In the rows, zero is written as 128.
Where one turn sends some rows of the set: a few examples, then the rows asked
j_881: [135 128 129 149  97 158 109 144 111 115  92 120 142  97 160 125 141 139
 137 123 178 127 127 123 133 108]
j_734: [143 160 146 147  86 145 154 126 122 134 129 113 147  99 129 122 139  99
 161 139 151 128 159 100 117 143]
j_795: [126 154 155 145 117 149 136 128 125 134 125 123 129 125 128 112 145 116
 134 138 158 148 127  99  95 140]
j_122: [111 121 156 116 109 144 124 133 123 117  78 129 150  96 130 123 146 103
 160 136 171 132 134 131 122 103]
j_34: [136 152 152 131 102 170 111 134 108 116 113 102 154 107 152 135 141 134
 132 120 180 136 139 123 152 143]
j_166: [145 131 151 151  94 150 121 133 115 115  99 119 145 106 169 115 149 114
 142 127 183 129 133 130 131  99]
j_536: [123 147 131 162  92 141 121 137 120 110  95 115 135 101 160 112 145 117
 138 121 182 126 123 114 138 112]
j_551: [124 110 144 134  84 132 136 122  89 121  85 121 152 122 106 132 150 112
 152 140 160 118 140 113 132 134]
j_30: [131 146 154 138  87 152 160 138 121 143 118 136 141  90 131 116 116 121
 138 128 165 140 160 106 114 140]
j_780: [143 147 136 128  92 170 114 134 104 119 117 101 128 106 139 131 137 133
 158 121 181 138 131 131 144 153]
j_992: [133 152 147 143 118 147 147 123 131 138 131 121 127 116 127 116 151 111
 140 140 151 137 132 104  94 136]
j_550: [141 126 145 158  78 156 103 147 121 114 103 117 136 108 151 111 142 132
 124 127 176 141 126 116 126 118]
j_222: [143 161 161 143  83 143 150 107 132 130 123 119 137 106 119 113 144 105
 131 126 165 126 149 105 101 134]
j_544: [130 148 130 151 108 161 104 120 104 124 106 123 147 119 112 150 168 116
 139 126 161 148 154 131 140 143]
j_349: [106 124 152 114 100 148 122 127 124 137  93 144 146  97 142 114 154  97
 157 138 187 119 133 123 131 121]
j_682: [118 138 146 139 108 151 123 131 116 139 120 128 148  96 118 103 124 125
 143 129 155 141 151 101  88 145]
j_109: [135 137 130 144  92 159 106 129 106 138  85 134 155 117 115 153 156 118
 144 118 159 133 161 122 150 135]
j_762: [118 104 136 130  97 148 115 127 110 123  87 116 156 126 103 131 154 112
 141 145 171 118 127 119 134 124]
j_142: [134 138 158 138 107 147 120 124 122 136 124 128 140  98 119  97 133 123
 141 125 153 143 147 103  89 143]
j_731: [144 157 147 139  95 141 151 133 121 132 126 114 148  87 126 118 133 109
 158 132 146 127 157  92 110 134]
j_831: [137 159 163 147  84 140 145 101 128 121 122 120 132 109 118 113 148 106
 145 135 163 131 138 110  95 129]
j_739: [128 142 152 138  98 153 157 142 126 136 121 133 133  92 120 115 125 121
 127 133 160 143 158 103 112 147]
j_552: [119 142 122 148  93 161 115 143 108 131  93 136 147 110 111 158 158 124
 139 130 143 138 159 112 127 133]
j_639: [118 128 144 124  93 156 123 129 136 117  80 127 144  92 144 128 158  99
 162 139 175 114 137 133 139 111]
j_971: [136 155 150 126  81 180 118 124 127 127 119 102 137 119 137 147 154 126
 140 127 166 124 135 130 143 151]
j_954: [122 156 134 143 103 165 107 123  99 133  97 132 139 131 113 149 157 120
 153 106 159 128 158 119 127 131]
j_273: [121 142 155 118  80 146 117 134 141 133  83 132 156  85 147 125 146 102
 158 127 165 122 139 118 128 108]
j_932: [145 150 153 127  96 168 103 120 111 114 108 107 139 118 136 145 156 136
 151 123 172 130 124 125 152 137]
j_80: [120 115 128 133  96 145 134 119 103 131 100 113 164 116  96 143 145 109
 151 136 162 119 144 131 135 117]
j_677: [124 104 144 129  88 141 123 121 113 131 108 118 151 119 108 131 155 117
 158 151 150 117 116 120 122 119]

j_142 goes to j_222
j_780 goes to j_954
j_34 goes to j_544
Now find these:
j_30 goes to j_795
j_762 goes to j_639
j_552 goes to j_677

Where one turn sends some rows of the set: a few examples, then the rows asked
j_464: [146 153 131 158 129 133 112 117 108 164 134 141 122 161 123 117 131 126]
j_986: [156 145 142 149 130 145 119 105 100 150 134 123 119 150 128 126 151 120]
j_19: [141 143 109 145 124 128 129 106 112 143 114  97 148 138 124 117 155 125]
j_297: [139 139 109 166 130 133 130 113 125 142 124 110 142 134 129 120 146 126]
j_790: [104 130 119 108 153 134 120  99 107 127 123 131 118 144 145  96 113 116]
j_158: [108 140 117 109 153 138 103 101 116 124 124 137 113 140 148  98 115 115]
j_560: [104 137 105 110 148 130 117 108 102 124 118 134 118 147 137  98 109 115]
j_553: [110 169 126 147 141 151 119 108 111 153 123 134 138 117 126 107 151 117]
j_48: [123 122 105 107 131 115 103 102 115 140 105 130 141 147 155 107 140 124]
j_568: [122 134 112 105 132 107 116 110 101 130 107 148 118 160 129 112 125 132]
j_834: [126 120 108 113 136 113 102 101 127 143 109 126 131 151 155 106 124 121]
j_891: [150 136 111 142 146 141 138 108 118 153 130 122 157 138 129 116 145 111]
j_825: [114 132 111 111 153 141 110 102 104 127 124 136 110 150 144  94 111 119]
j_872: [131 129 116 103 130 121 122 103 101 128 105 145 122 165 128 101 130 137]
j_719: [139 152 121 141 119 153 130  96 131 142 130 116 151 136 129 115 153 118]
j_330: [128 131 121 114 132 119 121 105 102 124 108 138 110 171 125  96 127 133]
j_572: [127 128  98 110 138 113  99 108 119 136 106 129 130 142 148 110 119 115]
j_937: [124 127 101 110 134 120  96  99 122 142 107 136 134 141 156 102 128 127]
j_332: [103 166 125 137 137 145 111 105 104 146 137 124 134 115 138 125 146 122]
j_204: [140 162 135 153 138 142 110 122 106 157 128 135 113 155 113 119 147 121]
j_90: [122 132 130 106 128 113 118 102 107 132 108 146 116 165 132 106 125 136]
j_12: [115 152 133 153 137 149 126 112  93 139 133 128 136 114 136 125 143 120]
j_243: [118 167 135 143 135 147 128  99 107 150 127 148 142 116 126 106 131 122]
j_289: [143 163 134 145 136 135 115 113 113 136 134 123 104 153 110 127 135 130]
j_842: [146 147 114 144 137 143 128 115 120 152 117 114 150 142 118 115 161 112]
j_231: [140 158 139 152 120 142 117 120 117 136 133 136 123 147 117 137 136 129]
j_474: [115 161 129 161 134 145 124  94 111 152 138 134 118 127 135 107 150 133]

j_297 goes to j_231
j_560 goes to j_572
Now find these:
j_474 goes to j_719
j_332 goes to j_19
j_553 goes to j_842
j_937 goes to j_872
j_464 goes to j_243
j_48 goes to j_330
j_90 goes to j_790

Where one turn sends some rows of the set: a few examples, then the rows asked
j_471: [111 135 144 132 132 131 110 139 112 101 135 147 125 140 132 119 124 138
 150 116 132 146 118]
j_10: [142 121 120 128 152 129 123 106 139 124 126 134 114 136 151 107 143 146
 119 137 153 116 137]
j_562: [116 116 125 142 119 142 131 106 114 138 123 141 104 103 130 120 141 131
 142 123 126 146 141]
j_624: [ 94 113 147 112 128 130 126 132 140 128 133 144 124 114 139 125 128 157
 146 121 134 120 129]
j_64: [134 140 129 126 137 115 140 124 140 124 117 144 136 120 118 150 124 134
 112 133 131 126 102]
j_108: [154 121 124 136 147 111 125 130 129 112 126 118 135 131 144 145 144 152
 134 125 137 103 136]
j_55: [128 128 142 143 129 135 110 123 135 115 121 145 144 111 118 127 129 110
 126 150 132 138 125]
j_310: [136 122 122  99 136 136 134 117 138 127 116 127 113 110 126 106 116 149
 133 133 133 113 110]
j_920: [147 145 146 109 136 113 123 139 120 149 136 124 127 114 139 140 138 151
 149 104 136 122 137]
j_910: [123 128 134 135 155 137 146 122 127 115 140 146 118 118 145 118 128 136
 127 103 139 158 142]
j_85: [114 123 139 105 136 130 116 150 130 126 117 127 105 126 121 137 116 137
 117 116 129 116 158]
j_896: [122 119 123 144 139 128 107 136 120 147 112 122 127 132 126 129 100 131
 112 136 146 130 152]
j_601: [123 123 129 122 121  96 135 143 132 115 123 107 122 117 145 112 145 133
 127 137 127 111 155]
j_429: [140 140 111 152 128 132 119 129 125 126 150 137 127 113 131 114 122 128
 155 153 119 125 138]
j_917: [118 132 144 116 141 119 121 117 100 135 152 145 109 135 115 134 144 135
 105 138 131 117 137]
j_502: [136 122 138  94 149 119 126 118 137 138 114 109 135 133 121 115 117 139
 125 118 139 139 144]
j_587: [138 119 121 126 136 111 133 158 124 146 134 105 124 130 121 122 142 118
 146 136 119 123 121]
j_578: [130 132 125 136 135 110 113 113 123 127 162 101 129 105 134 143 134 143
 129 148 127 134 146]
j_665: [130 144 117 133 123 131 113 123 146 131 135 126 134 118 156  93 134 118
 135 114 130 116 120]
j_453: [132 141  98 129 118 132 131 114 102 120 138 123 125 134 107 148 130 126
 127 138 133 122 134]
j_320: [116 126 115 125 134 120 141 123 112 150 124 107 141 111 112 143 107 135
 135 133 124 127 119]
j_218: [149 130 124 124 140 119 117 138 122 112 156 113 116 138 129 105 132 143
 112 117 120 107 125]
j_892: [121 111 130 127 125 130 117 117  92 148 149 129 134 137 120 118 119 136
 136 122 139 145 152]
j_277: [131 143 128 118 134 116 141 145 104 118 104 127 111 111 128 123 115 145
 142 115 151 136 144]
j_36: [130 138 129 120 110 109 127 124 108 126 159 142 129 134 137 121 148 133
 130 103 120 110 139]
j_51: [121 134 126 124 136 139 105 110 136 124 130 113 109 119 126 132 147 120
 137 131 122 153 107]
j_337: [116 145 119 134 158 125 126 128 105 135 148 112 114 118 125 134 153 107
 128 142 135 117 134]
j_176: [104 130 136 125 128 116 112 121 116 130 146 139 139 110 143 119 116 124
 119 102 162 136 142]
j_816: [106 135 126 138 131 135 136 104 118 114 111 129 135 114 151 116 127 117
 125 133 120 118 111]
j_557: [116 156 122 145 145 118 136 138 128 135 138 136 129 140 153 122 129 115
 115 104 124 132 137]

j_910 goes to j_337
j_624 goes to j_429
Now find these:
j_816 goes to j_218
j_601 goes to j_471
j_896 goes to j_64
j_36 goes to j_892

